runs of hidden systems
seq 1, T (8 x 22)
[[ 16  10 -13 -15  -3 -28   7  13   5   3   2  10 -11  -7  12 -20  10   1
  -20 -24  39 -16]
 [  7  -6  -7  -6   7 -10 -31   7  11  13  -9   5 -25  -7  18  -4 -13   0
  -25 -25  24 -15]
 [ -2 -12   3  -3  25  15 -33   4  -1  25   4  10  -3  -1  18  10  -8   8
  -35  -7  14   6]
 [-23  -7  -4  19  23  19 -18   1   2   9  18  -3  21   4  22  -3   0  -2
  -36   8  -9  -5]
 [-19  -2   1  16  17  18  14  10 -18 -24  14   4   2  15  22 -14   2   7
  -21  18 -16 -10]
 [ -3   6   4  -5   1  -2  33  22 -15 -28  17  11   7   7   6 -28  14  12
  -11   6  13 -12]
 [  4  -5  -5 -16 -11 -25  13  17   6 -25   1  10 -10  -3  11 -33   2   4
    6 -19  23 -24]
 [ 12 -15   0 -28  -5 -22 -14   5   4   3 -16  19 -17   0  19  -8   1   8
   -4 -30  28  -4]]
seq 2, C (8 x 22)
[[  0 -19  45  24  19  24  25   3  -4   6  44  18  25   8 -19   5  -7  16
   21  -6   1  -3]
 [ 11 -23  45 -27   2  10  24   3  14   0  38  20  20   4   2  -7  28  29
    3  13   1  -5]
 [ 10 -20  26 -41 -16  -6  13 -16  15 -14   5  12  -6   5  26  -1  34  24
    5  25 -28   1]
 [ 19  -3   2 -41 -31 -23  -7 -18  14  -1 -31   0 -20  -3  10  15  19   3
   19  14 -19  13]
 [  4   3 -25  -5 -28 -31 -20 -24  18   4 -35 -17  -9 -11   4   5  -1 -24
   25 -16  -8   0]
 [-13  -4 -17  40  -6  -4 -16 -16   3  10 -19  -8   3  -5 -14  13 -24 -28
   34 -27  -5   3]
 [ -9  -5   5  42  15  11  -5  -3   0  21  16  -1  31  -6 -30   8 -20 -13
   19 -26  16   0]
 [-11 -16  25  31  18  17  18  -2   0  10  42  11  39   6  -6  -4   6   6
    5  -5   2  -3]]
seq 3, R (8 x 22)
[[  3 -14  46   8  27  41   0 -27  -4  48  33  14  15  15   6  51  14  21
  -29  32 -36  38]
 [ -3 -15  32 -11 -18  -3  52 -23  11  -5  49  13  54  10  15  -6  62  17
   11  27 -28   0]
 [ -8  -1  17 -14 -26   6  45   9   1 -70  -2 -16   2   2 -33 -25   6  10
   68  37 -40 -15]
 [ 33  34 -20 -49 -33 -20  22  41 -15 -28 -39 -13 -21 -15 -62 -15 -12  -2
   46  -2  38   9]
 [ 11 -19 -21 -19  -5 -31 -51  15   3  14 -51  14 -20 -11 -12  -8 -40 -15
   35 -71  58  -4]
 [  6 -25   2   7  24  11 -75 -25   3  62 -36  12 -38   1  20  56 -35  -2
  -17 -30   0  30]
 [  3 -12  14  25   5  -3 -10 -67  15  75  29  17  24  12  44  51  44  -7
  -42   1 -30  32]
 [-30 -12  25  55  -7  17  51 -50  13 -10  53  -9  51  11  17  10  41  -6
   16  37 -74  -7]]
seq 4, C (8 x 22)
[[ 11  44 -16 -10  31  34 -25  34  -3  26  11 -34 -17 -18 -19   6 -10   0
  -87  39  12   2]
 [-19  50 -42   8   7  17  11  32 -13 -26   8 -39   4  -8   3 -30   8 -11
  -67  47 -10 -19]
 [-13  39 -35 -14  11  27  19  50 -59 -46 -27 -10 -10  14 -21 -22 -17   4
  -19  36   6  13]
 [ -6  17 -38 -32  10  -6   0  56 -42 -28 -24  16   2  10   5 -43  -9   6
  -29 -16  62  -1]
 [-22 -10 -21   1  30  -3 -20  25 -36 -20 -23  35 -33  23  59 -20 -20  12
  -48 -24  29  -4]
 [ 16  12  -3  -5  33  14 -33  13 -18  33  -9  15 -52   5  27  23 -21  13
  -68 -12  24  13]
 [ 11  43 -18  15  14  -1  -8   3  19  24  19 -27 -40 -18  15   1   3 -10
  -84  16   5 -19]
 [ -3  51 -19  25   8  26  14  21  -6 -26   3 -43 -39 -11 -21  -3 -17 -13
  -40  48 -27 -15]]
seq 5, B (8 x 22)
[[  6 -11  23   0  13  21 -34 -39  36  50  20 -14 -16 -10  30  43  15   7
  -55  35 -48   9]
 [-16  26 -37  -1 -24   0 -20 -20  26  25   4 -51  68 -21 -24   2  27 -32
  -15  33 -23   8]
 [-34   6 -36 -21   5  34 -39  29 -19 -40 -50 -34   7  -2 -15 -17 -27  -3
    2  43 -28   8]
 [ 18   7   4 -62 -19   7  24  17 -41 -14 -35  18   8  18 -31  11   9  23
   38  26   2  51]
 [ -5 -38  16  -3 -10 -12   9   6 -10 -20 -15  29  27  10 -18 -18 -17   3
   78 -48  24  -1]
 [ -1 -51  50  18  22   6  -3 -20  -2  -1   8  45 -36  22  39  20 -16  25
   20 -23 -17  -1]
 [  7  -7  23  40  -9 -14  21 -54  30  42  38   4  13  -4  17  33  32 -10
    1 -11 -27   2]
 [-22   8 -18  47  -2   9 -32 -22  36   7   7 -47  -5 -25  -1   7 -15 -30
  -13  13 -41 -26]]
seq 6, T (8 x 22)
[[-19   1 -40 -30 -24   0 -38 -19   2  -1 -50 -29  25  -2   9   9  11 -15
    0  33 -35  29]
 [-17  37 -48  11  -8   8   4  -7 -51   7 -38  -8  17  20  -9  21   0 -23
   -7  21 -11  49]
 [-10  49 -31  58   1   2  36   8 -42   0   1 -10   7   8 -34   5 -19 -30
    8 -12  14  12]
 [ 10  11  22  52  11   6  37  14 -13 -10  16  10 -33  -1 -38   1 -39  -3
   37 -29  17 -13]
 [ 27 -30  58  -1   8   4  12   3  23   7  32  19  -4 -11 -31   2 -14  20
   43 -29  19 -18]
 [ 10 -49  45 -25 -13  -5 -24 -25  55  10  12   1  11 -14   8   7  11  14
   36  -6 -20 -16]
 [  1 -22   9 -45 -20  -3 -22 -39  23   9 -17  -4   7   2  31  23  34   7
    3  33 -47  23]
 [ -4  35 -35 -16 -28  -5   7 -20  -5   6 -18 -25  18   4   6  15  37 -16
  -27  48 -33  25]]
seq 7, D (8 x 22)
[[-15  -4 -14 -18  10  -1 -14  30   2 -30   0  -5   5  -3  17 -37  -3   7
  -26  -1  18 -26]
 [-24  -7 -16  35   3 -12  -2  -4  10 -23   3  -5   0   0  25 -22  -8 -16
   -4 -20  -4 -31]
 [ -8   4 -15  16   9  -1 -13   3  -3 -12 -11   0 -42   2  31  -3 -18  -1
  -29  -3  -7 -12]
 [  5  24 -12  16   2 -14  20   7   2  -3  20   0 -16  -7  13 -16   7  -6
  -35  -7  19 -20]
 [  4   9  12  29   5   7  11  -2  19  -8  24 -14 -28 -11  -4  -1 -10  -5
  -10   3 -15 -28]
 [  5   3  11 -13  15  13  -7  27  13 -12  12 -11 -18 -12  -7 -18 -11  12
  -22   9   9 -24]
 [-15 -12   0  12   9   1  -7  16  14 -14  19  -9  19 -10  -2 -28  -7   0
   -2 -13  15 -32]
 [-22 -21  -1  15  15   9 -25   3   5 -17  -5   1  -9   3  23  -9 -20   0
   -8  -7 -12 -18]]
seq 8, B (8 x 22)
[[ 34   1   1 -41   7  -4 -42   3  19  59   2   3   2 -15  -1  16   7   4
  -45 -13  38  15]
 [-28 -17 -22  -7  24  12 -44  15  -3  25  13   4  72   1  10 -21   4  -5
  -37 -15  30   3]
 [-40  -5  -9  12  28  37   9  13 -40 -19  12  13  39  30  29 -15  11   9
  -41  33 -20  12]
 [-16  33 -10  22 -14   1  71   2 -30 -40  20  -5  22  16 -12 -13  24  -5
   14  35 -24   7]
 [  9  23  -1  14 -22 -12  43  15  -1 -57 -10 -16 -50  -8 -26 -22 -21  -6
   40   7 -10 -31]
 [ 54   6  20 -37 -19 -30  12   8  18  -7 -19  11 -76 -13 -12   8 -10  16
   21 -17  23  -9]
 [ 32 -22   8 -27  -5 -36 -37  -5  32  42  -5  21  -6 -19  10   1   0   0
    0 -60  56  -9]
 [-19 -35  -2  11  35   4 -55 -10   7  46  10  26  22   7  51   3  -3   3
  -52 -34  20   1]]
seq 9, U (8 x 22)
[[ 25  41 -32  21 -33 -55  27 -24  17  14  -4  -7 -37 -14  12   2  16 -31
  -10 -29  16 -16]
 [  7  31 -22  56  -1 -20   2  -1  11  -2  -7 -25 -55 -18 -17   2 -42 -33
    7 -32   8 -30]
 [ -2  15  -7  42  37  28 -29  31  -2  17   9 -18 -18 -17 -34  -4 -53 -12
  -25 -21  30 -17]
 [-25 -31  13  19  50  34 -48  21   9  13  27   4  21  -4  12 -15 -26  10
  -39 -13  16 -21]
 [-20 -28  20 -14  31  24 -14   8   1  -8  26  20   6  15  55 -11  18  32
  -62  26 -12 -10]
 [  5   6   0 -32 -15 -26  31  -6  10 -13  26  15   3   5  53 -23  56  18
  -48  22  -4 -12]
 [ 13  26 -26 -16 -42 -58  37 -10  15 -37 -10  -5 -32  -5  33 -28  35 -11
    0  -2  -3 -28]
 [ 22  45 -44  -1 -28 -42   5  11  -1 -16 -39 -24 -55 -19 -18  -6 -17 -30
    8 -16  23 -13]]
seq 10, R (8 x 22)
[[-24 -61  15  -5   5   5 -34 -30   8  23  -5  27  55  15  32   8  12   4
   25 -22 -12  19]
 [ -6  -6  20  -7  -4  26  19 -29 -24  -1 -13   7  -2  24   6  37  16  13
   17  46 -60  47]
 [ 16  17   3  -4 -40 -33  69 -21 -12 -11   8  17  20  12  -8   2  43  -4
   36   4  -3  15]
 [  0  -7  11  24 -16  -9  27   3  -3 -42 -12  -1 -23  -3 -34 -11 -30  -7
   78 -24  -6 -20]
 [ 43  22   7 -16   2   1 -10  23  -3  26 -16  -5 -34 -21 -62  20 -35   1
   24 -21  41  14]
 [ 14 -34  12 -11  10 -14 -53 -10  27  52  -1  17  20 -15   1  11 -10  -1
    5 -56  40   2]
 [-15 -41  27   2  19  33 -50 -37  18  40  -5   3  12   6  22  41  -3   9
   -5  13 -46  26]
 [  0   8   8  -9 -21   3  31 -41  -3  25  19   1  46  14  13  29  58   2
   -9  41 -45  39]]
seq 11, U (8 x 22)
[[ 14  -2  -1  15 -40 -45  30 -28  18 -10  -8   2   0  -6 -12  -1  10 -18
   61 -33  -1  -9]
 [ 15  18   3  17  -7   8   8   8 -11 -13 -25 -18 -47  -7 -48  18 -41  -6
   43   2  -9   7]
 [  3   1   4   0  16  28 -34  21   4  34   4 -16  35 -17 -58   7 -30  -7
   14 -13  29  10]
 [-32 -50  23  14  25  40 -44 -10   6   8   1   4  31   9  12   7 -19  10
    9   0 -27   5]
 [ -7  -8  25 -18  19  35  15  -4 -22   8  21  15  23  20  19  18  28  28
  -32  45 -26  29]
 [ -4  -4   6 -12 -23 -24  48 -18   1 -11  29  14  47  11  21 -16  56   5
    9  10  -8  -1]
 [  5  13  -9 -10 -38 -29  48  -6 -11 -54 -21   0 -29   8   2 -15  11  -1
   45  10 -20  -7]
 [ 26  33 -24 -25 -22 -16   8  24 -15  -5 -35 -12 -17 -12 -52  -5 -17 -12
   30 -12  37  12]]
seq 12, D (8 x 22)
[[ -3  18 -11  41  -7  -3   8 -13   0  15   0 -16  17  -8 -36  12 -12 -27
   32 -15   0   5]
 [  7  -1  10  -2  22  31 -21  14 -24  17 -16   6 -17   5 -18  26 -30  10
   -4   5   5  29]
 [  2  -2  10   0  10   3  25  11 -23  13  22  29  35  10  -5  -7  14  11
   -5 -15  33  14]
 [ -3 -28  34  13   1   7  17 -24   4  -7  12  17   0  12  13  15   6  13
   30   4 -33   4]
 [ 13 -10   8 -55 -10  -5  -1   6   0 -12 -15  10  -7   5  18  -4  21  25
   -5  22  -4  10]
 [  2   5 -14  -9 -33 -30  10 -13  19  -6  -5  -9  21 -10  -3 -12  26 -15
   25 -10   2 -10]
 [  1   5 -13  -2 -10  -1 -31 -13  11  10 -33 -19 -19  -9  -9  21 -17 -13
   16   2 -17  11]
 [  7  23 -25  -7   5   0 -13  14 -18  29 -11  -4  14  -5 -14   6  -3 -10
  -23  -7  32  19]]

runs to name
seq 13 (2 x 22)
[[-30  12 -46  19  -7 -21  -2  10  -9 -49 -23 -13 -24   5  39 -34  -6 -18
  -19  -1  -9 -29]
 [ 17  17  -6 -18  13  -5  26  31 -50   0 -11  38 -25  24  10  -4  -3  17
  -26 -16  45  22]]
  T
seq 14 (2 x 22)
[[ -5 -20   9  14 -11 -14   9 -36 -13   9 -13  28   9  18  18  22   6  -3
   39 -19 -16  24]
 [ 25  -4  21   7 -13 -21  12 -28  11  36   9  16   0  -5  -8  24   9  -3
   23 -29  12  14]]
  C
seq 15 (2 x 22)
[[ 23  19   5  -4 -18 -30  29 -23   7   5   3  10 -44   4  32  13  25   5
  -19   4 -14  -2]
 [ 26  35 -10  18 -24 -34  30 -10  23   5  13 -17 -23 -20 -16  -2  11 -22
    3 -11   6 -21]]
  U
seq 16 (2 x 22)
[[  8  10 -23  -6 -21 -33 -16 -18  26   4 -18 -15 -27 -16  23   3   9 -17
  -15  -7  -7 -14]
 [ -5  16 -17  30  -4   2 -14  -8   3  -4 -20 -25 -28  -8 -15  15 -30 -20
   15  -2 -21   1]]
  C
seq 17 (2 x 22)
[[ 14  20   2  24  -1  -9  31   0 -14 -10   0   8 -54   5   5   8 -11  -4
   -6  -5  -1  -8]
 [ 22  10  10  -5   3  -3   2  20  13  -9   6  -8 -36 -16 -24 -11 -19   5
   -2  -9  21 -23]]
  C
seq 18 (2 x 22)
[[ 15   8  -7   5 -24 -28   1 -26  11   7 -21  -2 -34  -6   8  18   1 -12
   15 -14  -8   4]
 [ 10   8  -4  21 -10 -15  -7 -13  22   8  -7 -17 -20 -16 -20   8 -20 -22
   25 -21   1 -13]]
  C
seq 19 (2 x 22)
[[-38 -29 -18  22 -20 -35  16 -18   9 -57 -11  10   7  13  58 -38  12 -11
   31 -19 -21 -40]
 [ 11  18 -12  24 -21 -30  26 -40 -13 -14 -28  12 -75  17  54  34   9  -6
   -8   5 -40  11]]
  B
seq 20 (2 x 22)
[[-27  12 -16  56  22  28  -8   5 -12  -9   1 -18  -9   2  -6   2 -33 -16
  -12   3 -18  -9]
 [-18   6  -4  19  34  27   4  31 -27   4  24   6  28   8 -10 -15 -11   1
  -33  -5  27   0]]
  U
seq 21 (2 x 22)
[[  6  -2  -6  26  -8 -12 -22 -22  11  29 -18  -7  -2 -12 -23  21 -23 -23
   35 -35   3   8]
 [ 11   1   0  -6  23  15 -31   2 -18  47  -9  12  -4   4  -3  31 -14   5
  -33  -7  21  36]]
  D
seq 22 (2 x 22)
[[-10  -4 -13 -17  -3   5 -20 -11  -7  27  -9   1  42   5   5  15  18  -1
   -8   9  -4  31]
 [ -5  16 -18  17 -15 -17  22 -23 -14  14   1   6  21   9  15  12  26 -13
   -8   2  -9  20]]
  C
seq 23 (2 x 22)
[[-12  -8 -19  28 -28 -19 -24 -37  23 -16 -42 -26 -30 -10   5  16 -21 -30
   52  -5 -43  -9]
 [ 25   4   0 -15 -13   4 -33 -25   2  33 -48 -11 -48  -6 -15  54 -23  -4
   19   8 -23  39]]
  B
seq 24 (2 x 22)
[[-11 -29  29 -10  22  36 -21 -13   5  17  10   8   6  10  25  23   7  22
  -25  32 -37  19]
 [  0   4  10 -23 -20  -7  36 -20   3  -4  18   5  27   9  19   3  56  12
  -10  36 -29  15]]
  R
seq 25 (2 x 22)
[[ 42  25  13 -11 -16 -24  15   9  36   0  17 -20 -50 -28 -21  -6   4   2
  -11   1  12 -33]
 [-13  -4  -1   6  -3   2 -15  13  28 -46  -8 -32 -28 -18  -6 -25 -27  -3
   18  13 -25 -42]]
  C
seq 26 (2 x 22)
[[  7 -12  29  45   9  -4   3 -17  36  33  51  -3  22 -19 -18   3  -3 -12
   10 -35  15 -26]
 [ -9 -15  21  14  25  25 -29  -4  36   3  28 -22 -17 -18  16   1  -7   7
  -43  25 -31 -31]]
  B
seq 27 (2 x 22)
[[-13 -27  28  11  11  20  15 -15 -23 -26 -11  23 -24  27  20  18 -12  19
   32  14 -41  16]
 [ 40  27  17 -21 -24 -21  52  -7  -9   5   9  12 -29   2 -12  16  26  12
    7  10   4  16]]
  R
seq 28 (2 x 22)
[[ -5 -19   5 -41  12  18 -33  18  13  19  10  -3  52  -8  -7 -13  10  13
  -19   8  20   4]
 [-26 -11 -10  -2  -1   7  -1 -21  -9  -1   0   7  26  20  47   3  30   2
  -30  24 -31  17]]
  C
seq 29 (2 x 22)
[[-26 -13 -24  19 -14 -15  -8 -10  -1  -5 -16  -1  40  -1  -3 -14  -4 -22
   36 -28   5  -2]
 [-11 -11   9  14  17  21  -9  -6 -25  -8 -20  14 -38  16  18  21 -25  11
    2   9 -27  16]]
  B
seq 30 (2 x 22)
[[ -6   5   5  35  30  25   8  27 -41  -1  -5  14 -13  13 -33   8 -47   0
   19 -22  21  13]
 [ 26 -11  33 -14  28   6   1  14 -13  33  20  38  -9   8  -5  12  -3  24
  -17 -31  49  12]]
  R
seq 31 (2 x 22)
[[-21 -15 -11 -41  -2  23  -7  32 -39 -28 -31   9  47  16 -21 -20  -2  15
   29  15  13  29]
 [-13 -33  24  -9   3   6  28  10 -37 -36 -10  40  17  29   6 -10  -1  22
   49  -7  -3  14]]
  B
seq 32 (2 x 22)
[[ -6  11  17  56  -6   0  42 -18  24 -22  39 -21 -18  -9  -7  -7   1 -12
   11  11 -37 -39]
 [ 17  38   4   6  -1  12  27  33  11  -9  32 -36   4 -27 -62 -17  -8  -7
   -1  18  16 -23]]
  R
seq 33 (2 x 22)
[[-10  29 -56  -2 -34 -37  14  21 -12 -43 -37 -21  10  -9 -21 -40  -7 -32
   35 -16  26 -14]
 [-33 -22 -20  29  13   0 -13  21 -39 -31 -40  23  -3  17   2 -20 -49  -8
   45 -50  26  -3]]
  C
seq 34 (2 x 22)
[[ 13  24   0 -32 -16   1  18  19  10 -25   0 -26 -14 -13 -22 -13   9   9
   -1  40 -10  -8]
 [  2   9 -31 -22 -21 -23  -9  17  10 -20 -23 -13   8 -12  -9 -31   0 -15
    9 -14  26 -16]]
  R
seq 35 (2 x 22)
[[ -1  19   0  31 -15  11  -2 -29  42  18  23 -52  16 -27 -35  16   7 -25
    5  29 -44 -12]
 [-16  16  -5  16 -15  21  24   2  -1 -23  11 -35  48  -9 -58  -8   1 -15
   48  33 -26   3]]
  C
seq 36 (2 x 22)
[[-22   9 -37   3 -23 -29  17 -31  -5  27  17   9  82  12  34  -7  63 -21
  -23  -1   2  17]
 [-13  23 -10  32 -23  10  18 -46  -5  -5 -19 -27 -24  11   7  43  12 -16
   11  49 -80  30]]
  D
